(in the rows, 100 means zero)
The same turns and mirrors carry the whole set onto itself, and each row onto the other rows of its family. Which rows share a family with each named row? Give them in list order.
These 32 rows form 4 families of 8 rows each.
z_803: |  78 |  90 |  86 |  67 | 104 | 128 |  76 | 115 |
z_778: | 101 |  81 |  92 |  90 | 138 |  86 | 115 | 100 |
z_206: | 102 | 113 | 117 | 124 | 106 | 124 |  56 |  63 |
z_430: |  95 |  72 | 128 | 118 |  76 |  59 |  82 | 122 |
z_857: |  71 | 115 | 100 |  74 |  90 | 104 |  58 | 126 |
z_477: |  98 | 101 |  96 |  96 |  49 | 108 | 140 | 105 |
z_733: |  88 |  66 | 140 | 112 |  58 |  92 |  92 | 117 |
z_931: |  94 | 105 | 100 |  54 |  84 |  97 |  59 | 103 |
z_801: |  75 |  90 | 116 | 106 | 127 |  91 | 127 |  79 |
z_851: |  96 | 139 |  60 | 118 |  92 | 111 | 111 |  90 |
z_369: | 135 | 111 | 130 | 138 | 108 | 109 | 125 |  94 |
z_49: |  88 | 120 | 142 | 118 | 126 | 107 |  63 |  94 |
z_707: | 104 |  78 |  87 |  84 | 120 |  91 | 111 |  67 |
z_805: | 112 | 107 | 115 | 159 |  97 | 102 | 128 |  99 |
z_188: |  70 | 101 |  82 |  74 |  70 |  90 |  61 | 107 |
z_20: | 105 | 130 | 120 | 123 |  41 | 114 |  71 | 102 |
z_747: | 104 | 114 |  90 |  71 |  57 |  85 | 128 | 104 |
z_954: | 101 | 132 | 127 | 129 |  58 | 108 |  75 | 136 |
z_808: | 118 |  90 |  72 |  93 |  53 |  94 | 123 | 109 |
z_629: | 111 | 138 |  84 |  94 | 104 | 141 | 104 |  81 |
z_475: | 107 | 159 |  93 |  91 |  95 | 111 |  97 |  80 |
z_113: |  99 |  50 | 121 | 121 |  84 |  89 |  90 | 124 |
z_995: | 101 |  95 | 124 | 140 | 123 | 115 |  59 |  97 |
z_218: | 132 | 121 |  97 | 106 |  54 | 108 |  61 | 123 |
z_36: | 106 | 110 | 118 | 116 | 130 |  94 |  46 |  97 |
z_703: | 105 |  98 |  97 |  88 |  73 |  77 | 132 | 139 |
z_466: | 136 |  94 | 113 | 137 |  89 |  95 | 129 |  77 |
z_229: | 129 | 136 | 124 | 115 |  61 | 128 |  83 | 122 |
z_842: |  78 |  73 |  89 |  96 | 118 |  71 | 103 |  81 |
z_424: | 108 |  72 | 154 |  94 |  87 |  89 |  76 | 111 |
z_825: | 127 | 120 | 128 | 145 |  77 |  74 | 111 |  87 |
z_458: | 117 | 145 |  74 |  99 | 120 | 107 |  95 |  87 |

Which other rows belong to the same family as z_747? z_857, z_733, z_995, z_466, z_229, z_842, z_458
Which other rows belong to the same family as z_707? z_477, z_369, z_188, z_954, z_475, z_113, z_36

